In the rows, 128 means zero.
One turn or mirror swaps these rows in pairs. Which row does each one swap with?
j_417: [134 141 106 109 109 155 125 125 126 114 162 109 127 140 170 117 116 151
 155 142]
j_579: [ 96  99 133 121 137 135 166 111 114 153 152 152 115 143 134  93 150 114
 125 113]
j_874: [108  95 111 118  97 162 147 145 167 130 151 134 108 125 118 130 151 135
 110 157]
j_983: [105 154 133 116 136 119 150  94 129 121 141 173 115 121  87 146 122 146
 131 127]
j_866: [130 129 100 134 116 140 128 100 128  92 107  86 124  98 110 157 133 141
 115 148]
j_931: [152 120 121 163 117  86 150 166 129 138 128 132 114 124 146 133 119 133
 153 110]
j_14: [123 124 141  96 152 104 146  92 132 134 159 138 106 139  92 101 118 110
 132 134]
j_891: [101 141 122 105 135 122 149  93 131 116 127 170 106 127  87 143 126 145
 133 116]
j_299: [171 137 147 118 115 144 110 121 118 112 150 106 137 133 156  95 116 109
 127 126]
j_765: [124 101 139 107 142 136 123 131 157 132  99 110 108 121 123 137 113 137
  72 113]
j_819: [129 104 126 110 138 136 118 123 154 130  96 104 104 114 133 135 110 150
  72 127]
j_177: [147 118 130 151 119  91 150 166 139 137 133 139  98 144 127 134 115 131
 142  99]
j_371: [161 126 147 115 133 104 105 105 116 128 158 111 122 138 128  95 119  96
 142 136]
j_282: [104 107 138 135 135 132 106 150 158 120 135 171 149 121 144 129 108 116
 109 155]
j_201: [137 114 139 135 116  99  98 115  97 151 134 135 120 118 154 158 123 140
 149 109]
j_155: [132 105 101 156 159 144 150 150 129 134 104 129 148 113 163 103 122 126
 101 139]
j_880: [141 131  99 138 122 143 132 109 117 100 113  85 124  96 100 146 132 142
 126 162]
j_221: [111 112 127 120 101 168 135 143 169 122 150 167 124 117 134 128 145 141
 107 147]
j_662: [102  97  99 152 127 123 144 155 124 123 126  85 124 137 142 117 157 112
 138 137]
j_632: [124 112 148 142 127 136 172 118 112 142 132 179 128 129 138 100 139 119
 121  97]
j_540: [113  90 136 134 147 108 103 139 160 127 133 145 130 120 112 119 121  96
 105 171]
j_146: [100 154 145 115 141 123 143  90 134 125 128 173 116 122 109 152 119 133
 128 109]
j_566: [100 143 122 106 137 124 159  87 129 119 146 166 105 128  85 129 132 131
 132 129]
j_373: [165 143 137 110 121 127 105 121 119 110 154 115 134 137 159 100 109 108
 142 129]
j_466: [123 113  99 160 145 131 149 156 123 116 102  94 144 124 160 115 130 126
 125 133]
j_633: [138 105 112 143 166 149 159 133 121 149 103 143 138 100 141  96 124 130
  97 134]
j_73: [163 109 146 127 112 164 107 120 112 121 146 131 135 118 159  93 106 123
 113 142]
j_771: [146  99 120 126 159 141 164 125 139 165 116 136 120  95 141  95 117 140
  93 127]
j_78: [129 126  86 138 121 131 130 113 119 102 122  89 123 101 100 143 151 127
 139 163]
j_725: [129  96 109 147 131 105 113 132 134 123 136 100 126 105  97 134 148 108
 139 175]
j_503: [104 154 141 120 127 122 135  84 118 127 137 168 119 126 112 160 111 147
 129 119]
j_603: [135 134 113 136 117 147 120 111 129 104 104  83 125 102 111 160 130 142
 103 146]
j_993: [149 135 126 162 122 104 161 161 113 123 121 143 123 135 140 116 120 119
 149  99]
j_347: [104 111 118  90 132 129 153  94 124 158 172 141 106 141 129 111 148 134
 134 127]
j_829: [139 129 141 132 109  95 101 112 111 147 135 149 110 121 150 158 129 151
 145 105]
j_808: [107  88  92 130 105 124 137 151 144 123 140  91 108 131 122 139 155 124
 131 155]
j_952: [119 136  99 101 118 136 138 115 125 143 177 117 118 145 155 119 130 145
 163 141]
j_544: [141 126 110 141 119 147 120 109 116 104  98  82 122  93 119 155 130 129
 124 147]
j_185: [150 127 140 155 118 122 164 144 112 129 132 162 124 140 150 105 126 113
 134  95]
j_601: [152  91 107 129 165 143 141 120 123 173 122 123 122  98 144 107 124 143
 104 140]
j_868: [138 124  90 131 122 139 122 107 114 106 107  92 122  98 101 149 149 143
 138 147]
j_346: [116  99 137 126 129 134 109 146 161 116 130 170 142 113 136 124 118 107
  98 162]
j_989: [117 137 137 139 134 124 101 164 163 111 145 156 147 141 155 122 110 127
 113 132]
j_635: [104 149 131 115 127 118 146  76 125 117 135 167 119 120 105 157 126 145
 131 115]

j_347 swaps with j_808
j_819 swaps with j_829
j_633 swaps with j_993
j_78 swaps with j_566
j_201 swaps with j_765

One turn or mirror swaps these rows in pairs. Which row does each one swap with?
j_88: [114 138 108  91 123 164 129 159 131 127 179 127 112 105 126 119 102 112
 112]
j_121: [100 121 142 108 140 108 133 109 115 144  92 143 133 154 147 101 169 116
 152]
j_949: [108 123 173 111 150  83 130 173 150 137 123 127 123 143 117  87 131  92
 133]
j_737: [124 137 156 115 155  93 141 190 139 141 141 105 124 142  99 109 131 124
 132]
j_747: [120 151 126 100 137 103 117  98 129 141 158 136 124 134 132  87 113  76
  90]
j_256: [ 94 139 163 118 166 102 126 144 151 168 112 119 120 142 135 107 162 135
 148]
j_70: [119 112 174  68 142 146 127 122 122 139 137 123 114  96 152 103 126 111
 146]
j_676: [109 122 148 108 122 114 148 187 142 152 130 121 115 150 134 131  89 129
  97]
j_44: [164 152 127  96 131 101 132 145 111 120 147 141 118 135 110 127 100 103
 101]
j_489: [ 71 138 145 106 142 110 115 112 124 142 148 167 122 122 115 148 108 159
 140]
j_642: [ 90 145 169 107 144 150 137  82 126 143 151 128 115 126 125 146 100 124
 134]
j_946: [ 69 142 161 114 143 136 124  93 137 142 170 117 117 115 126 113 121 146
 131]
j_893: [147 128 145 100 118 116 146 184 131 135 119 115 129 133 115 103 143  82
 107]
j_154: [ 68 129 142 109 132  92 145 104 116 136 174 118 102 140 115  94 124 121
  94]
j_861: [124 137 143  97 132 130 142  98 137 147 127  94 116 137 129 142 138 149
 168]
j_679: [137 122 113  94 133 161  86 139 113 133 148 130 113 134 133 115 155 100
 102]
j_461: [ 91 124 101 122 126 116 133 184 128 140  89 134 122 137 113 134 133 129
 124]
j_456: [102 134 113 108 140 138 100 130 146 133 192 139 117 119 144  93 119 110
 145]
j_929: [ 91 129 148 126 156 147 162 139 105 136 117 170 109 143 130 101 167 135
 129]
j_271: [124 135 144 134 133 127 118 194 112 126 169 145 127 142 114 111 151 144
 118]
j_726: [130 120 154 102 106 103 131 114 113 117 119 127 123 148 123 168 113  95
 125]
j_768: [124 145 140 116 124 183 149 168 113 137 134 147 120 138 126  81 125 121
 114]
j_572: [ 88 119 151 121 127 131 143 136 129 134  93 130 133 180 128 138 165 121
 148]
j_288: [128 141 122 112 148  80 150 106 112 132 153 170 109 135 128 146 130 136
 123]
j_411: [ 96 130 157 115 121 196 132 131 126 141 118 130 115 135 129 145 132 124
 144]
j_48: [131 131 123  81 140 130 111 129 126 158 154 125 133  95 156  87 149 113
 107]
j_494: [119 133 145 111 110 102 145 139 127 118 102 135 131 172  84 132 128 137
 126]
j_474: [ 84 174 134 130 135 138 131 175 148 158 134 148 125 154 104  97 122 105
 133]
j_31: [112 123 146  92 100 105 123 176 123 124 146 147 125 135 128 140 123 109
 180]
j_217: [ 95 124 145 102 140 126 118  79 131 130 154 142 125 128 128 165 117 138
 113]
j_196: [113 133 120  97 132 172 131  83 125 126 134 128 123 136 116 110 128 152
 119]
j_77: [ 92 142 144 121 128  79 125 132 122 126 121 108 126 174 117 117 164 102
 159]
j_859: [ 64 121 126 105 134  93 102 109 118 117 178 150 116 142 143 116 132 122
 127]
j_624: [112 161 159 107 140  90 129 189 123 138 132 149 117 141 118 103 139 153
 127]
j_392: [130 134 159 110 137 110 144 162 125 119 120 134 111 138 128 143 127  72
  87]
j_504: [112 111 107 101 129 130 107 108 121 138 129 134 124  92 132 122 128 129
  82]
j_129: [ 91 138 137 119 121 179 147 157 138 177 145 134 133 118 118 130 132 107
 123]
j_407: [109 126 145 106 128 129 120  68 114 142 100 124 116 122 126 113 116 115
 121]
j_736: [119 125 126  87 133 102 138 131 108 135 132 117 122 138 116 146 123  56
 102]
j_816: [105 136 158 124 109 119 135 126 114 131 115 131 131 178 118 137 156  90
 165]
j_398: [112 149 122 122 127 182 137 152 139 140 161 145 112 121 153 140 127 104
 116]
j_523: [ 83 147 129 130 101 130 118 136 120 140 102 146 116 153  93 140 119 132
 161]
j_42: [ 76 108 171 101  96 124 129 117 104 103 138 127 123 151  99 125 140 130
 138]
j_682: [101 160 125 126 144 110 130 144 137 164 145 112 107 153 101 104 180 125
 147]
j_658: [110 116 116 103 132 142 119 127 117 121 193 118 124 125 143  83 138 116
 116]
j_708: [118 145 118  84 141 119 117 121 105 124 166 142 111 127 169  77 141 135
 113]
j_793: [140 124 129 104 168 116 145 140 111 126 158 109 116 140 161  97 119 128
 101]
j_95: [ 82 137 125  89 130  96 127 208 122 131 139 141 120 135 116 117 118 120
 126]

j_893 swaps with j_88
j_736 swaps with j_129
j_256 swaps with j_859
j_816 swaps with j_642
j_392 swaps with j_398

One turn or mirror swaps these rows in pairs. Which row does each one swap with?
j_214: [100 107 154  88  97 155 125 148 138 111 145 135 160 119 121 180]
j_969: [ 95 134 166  88 100 137 111 161 144 107 147 127 143 116 114 185]
j_38: [160 127 142 113 107 139 115 135 163 103 134 170 148 168 138 185]
j_973: [105 143 165  81 112 132 108 166 130 100 145 126 138 112 107 183]
j_92: [116  93 146 104 134 120 107 146 136  98 100 122 119 146 134 176]
j_435: [175 116 121 119  60 136 124 141  93 146 124 131 147 154 100 163]
j_932: [140 153 156 116  62 149  97 140 120 118 134 123 130 122  97 125]
j_283: [160 142 117 117 110 170 123 151  76 108 140 170 137 142 112 159]
j_621: [168 143 139  94 128 128 128 178 111 155 129 117 133 133 125 206]
j_766: [144 156 139 104  94 157 127 151 165 145 145 130 125 123 117 116]
j_415: [156 161 140 112  91 173 123 149 160 115 161 142 141 122 122 132]
j_326: [182 122 129 131  70 159 114 141 113 141 129 141 167 144 102 155]
j_907: [125 116 119 110 112 129 152 136  96  91 116 144 133 144 130 204]
j_968: [162 172 130 142  97 163 100 160 132  92 118 138 112 154 114 150]
j_263: [134 153 133 136 122 129 106 137 106  90 128 121 162 122 142 201]
j_701: [144  91 137  91  89 121 131 162 124 155 112 114 119 159 104 175]
j_306: [145 105 105 124 122 155 137 181 142 120 113 122 137 143 151 136]
j_272: [ 99  99 143  90 105 125 141 148 150 115 142 120 151 120 134 163]
j_707: [159 178 122 133  97 147 113 147 118  87 124 155 110 157 112 176]
j_383: [107 139 173  85 115 128 106 165 125 118 130 103 129 108 120 177]
j_480: [172 150 141 111  90 179 117 169 114 145 137 139 122 152 113 196]
j_790: [144 128 147 103 132 116 129 172 137 164 117 117 147 128 136 198]
j_101: [133 152 137 112  77 154 112 162 146 123 144 121 126 118  99 112]
j_460: [157 128 133  99 137 110 125 160 124 168 134 118 145 125 127 197]
j_975: [172 138 119 127 110  94 109 139 134 117 117 104 140 127 117 119]
j_741: [134 126 132  87 140  88 143 147 118 142 120 147 112 150 121 156]
j_180: [175 136 120 129 113 100 110 138 132 109 116 103 143 125 113 121]
j_30: [132 107 118 102 125 107 128 171 120  89  99 113 110 142 105 161]
j_845: [171 101 145  96 101 146 134 143  86 104 152 153 160 116 123 169]
j_97: [174 121 113 127  78 153 114 136 100 151 140 138 159 140 104 161]
j_745: [105 142 166  85 108 148 105 167 126 100 152 117 142 111 119 183]
j_556: [189 140 110 114 120 127 142 147 121 104 115 145 101 146 100 136]
j_301: [156 152 131 113 110 109 153 140 119 163 135 137 115 125 157 147]
j_448: [125 154 132 113  67 143 112 154 131 121 135 120 127 125  96 111]
j_229: [114 107 142 105 122 108 115 162 133  87  96 114 119 149 112 179]
j_555: [164 152 135 141 106 174  93 141 134 104 113 142 110 151 125 138]
j_455: [145  90 134  96 109 143 157 133  91 109 137 151 145 125 139 182]
j_439: [194 154 115 110 123 134 144 149 128 114 123 140 104 144 108 133]
j_319: [156 132 149 109 121 178 116 125  92 105 120 168 140 145 136 165]
j_785: [181 151 132 108 116 134 155 134 127 147 139 151 110 132 144 141]
j_631: [148 111 140  93 138 118 134 131 119 142  96 137 111 149 142 127]
j_191: [129 129 116 117 121 128 151 143  97  92 110 149 118 143 129 206]
j_570: [138 149 134 133 115 134 103 144 101  87 134 127 167 121 142 198]
j_561: [128 149 142 105  67 136 109 144 143 127 142 116 124 125 103 113]

j_766 swaps with j_214
j_301 swaps with j_845
j_101 swaps with j_969
j_707 swaps with j_30

